(in the rows, 128 means zero)
Named moves come first, each a turn or a mirror and shown by rows before and after it. Which of them, in which order, take the first row of each pair that follows to the second? Write the first one first, as in the answered first pair.
Dig (before -> after):
[149  98 118 136 119 131 130 135]  ->  [126 121 140 125 138  97 128 152]
[126 118 122 141  98 134 132 129]  ->  [110 134 137 135 113 107 131 140]
[112 131  95 132 110 152  94  98]  ->  [ 89 154 118 126 128 115  92 112]
[ 91 111  55 141 131 123 139 122]  ->  [ 78 125  67 138 142 102 139 132]
nifu (before -> after):
[ 71 156 139 133 109  76 111 130]  ->  [ 85 158 156 128  97  81  96 128]
[152 119 143 124 130 143 150 123]  ->  [141 120 127 131 140 141 161 122]
[143 129 171 159  87 153 120 102]  ->  [ 93 128 114 182 125 142 161 100]
sozez (before -> after):
[145 124 126 140 115 150 131 109]  ->  [134 135 125 142 114 149 123 103]
[102 122  80 146 116 122 149 134]  ->  [110 117  80 144 118 120 152 140]
[ 99 166  91 160  94 157 174 104]  ->  [139 127  90 150  92 162 193 121]
[ 99 127 107 125 138  94 110 133]  ->  [125  97 106 117 135 100 128 149]
kam (before -> after):
[142  99 110 115 106 127 108 127]  ->  [122 110 107 123  98 110 119 132]
[178 119 143 113 144 147 112 125]  ->  [170 122 139 137  96 118 140 151]
[133  86  99 121 143 180 128 105]  ->  [134  82 100 142  91 158 157 132]
Now pairs of rows:
Each pair is 2 to 3 moves apart.
[139 135 162 108 159 100 142 153]  ->  [154  98 105 131 146 151 165 130] | Dig, nifu
[169 122 171 138 143 139 165 146]  ->  [152 125 139 169 107 165 167 126] | kam, sozez, Dig
[125 135 116 114 175 101 128 124]  ->  [168 110 117 116 142 145 118 107] | Dig, nifu
[165 107 136  71 186 150 122 159]  ->  [ 86 165 132 119 115  78 152 186] | kam, kam, sozez
[ 92 145 125 145 107 138 138 139]  ->  [105 150 149 118 151 143 115 128] | kam, kam, Dig
[109 162 139 118 186 131 150 122]  ->  [152 152 177 127 108 118 154 152] | nifu, kam, kam
[133 125 151 117 137 172  75 111]  ->  [ 89 128 107 128 188 138 120 124] | sozez, nifu, Dig
[ 87 150 101 110 119  91 107 146]  ->  [151 114 128  91 102 103 108 165] | nifu, sozez
[180  97 156  88 125  81 119 170]  ->  [168 101 109 130  76 171  86  97] | sozez, Dig
[125 136 125 137 150 132 162 126]  ->  [124 145 135 140 132 119 161 136] | nifu, kam, nifu
[144  99 142 134 137 183 117 108]  ->  [140 112 145 152  95 173 120 113] | sozez, kam
[ 86 171 124 144 123 117 140 101]  ->  [ 98 155 102 153 117 141 147  92] | nifu, Dig, nifu
[155 141 172 108 171 141 139 127]  ->  [154 142 151 143 109 178 134 104] | kam, sozez, Dig
[104 125 124 134 160  92 136 138]  ->  [142  86 106 140 137 129 146 130] | sozez, Dig
[121 120 111 121 214 118 122 118]  ->  [117 164 153 127 163 134  75  90] | kam, sozez, nifu
[108 114  87 141 124 119 136 129]  ->  [138 116 132 132  86 119 107 135] | kam, nifu, kam
[129 167 183 135 142 138 124 117]  ->  [163 130 161 148 104 141 165 138] | sozez, kam, Dig
[106 156 145 110 181 116  99 105]  ->  [112 149 148 148  92  80 151 153] | kam, kam, kam
[122 148 140 157 133 127 120 134]  ->  [128 137 124 166 121 131 135 137] | Dig, sozez, kam
[123 174 163 125 105 128 118 129]  ->  [141 131 132 123 138 114 174 165] | nifu, sozez, Dig
[104 168 156 133 128 100 153 133]  ->  [152 128 167 122 122 108 164 151] | nifu, sozez
[107 127 111 134  93 100 155 155]  ->  [105 124  98 103 164 146 115 109] | Dig, kam, kam
[108 145 116 149 104 135 143 121]  ->  [142 120 115 131 133 165 128 106] | kam, kam, sozez
[153 125 160  99 119 102 121 152]  ->  [133 147 165  98 131 110  96 135] | sozez, kam
[128 135 135 181  68 136 171 134]  ->  [165 114 136 139 145 198 124  90] | kam, kam, kam
[130 116 110 111 161 147 100 100]  ->  [115 145 136 118 133 139  83  97] | Dig, kam, sozez
[174 101 119 133  96 189 109  98]  ->  [ 85 170 153 115 168  79 116 137] | Dig, nifu
[172  90 141 126 116 147 151 135]  ->  [122 108  90 154 115 163 151 109] | kam, kam, Dig
[110 138 112 134 107 106 141 145]  ->  [117 128  90 127 131 147 120 115] | kam, Dig
[169 124 144 145 127 151 179 138]  ->  [104 164 135 143 172 121 168 127] | kam, kam
[105 133 105 170  90 128 154 118]  ->  [130 150 162 150  74 114 122 128] | Dig, nifu
[116 121 111 163 122  93 165 161]  ->  [ 90 141 104 174 113 109 147 138] | Dig, sozez
[116 120 136 120 136  96 143 140]  ->  [105 132 122 126 139 137 114 102] | kam, Dig, sozez
[144 136 151 112 105 104 145 149]  ->  [157 131 149  94 133 133 125 127] | kam, kam, kam
[133 142 144 142  88 140 104 120]  ->  [109 136 126 139 135  92 148 153] | nifu, sozez, Dig
[131 142 125 122 131 177  82  84]  ->  [138 123 104 162  63 154 142 121] | nifu, kam, kam
[120 111  77 129 137 114 141 142]  ->  [165 106 131 103 115 129  97 137] | kam, nifu
[133 152 174 131 118 120 115 144]  ->  [ 96 144 115 154 145 124 153 137] | Dig, nifu, Dig
[160 114 141 103 178 124 174 146]  ->  [163  98 108 131 139 142 193 142] | kam, kam, Dig
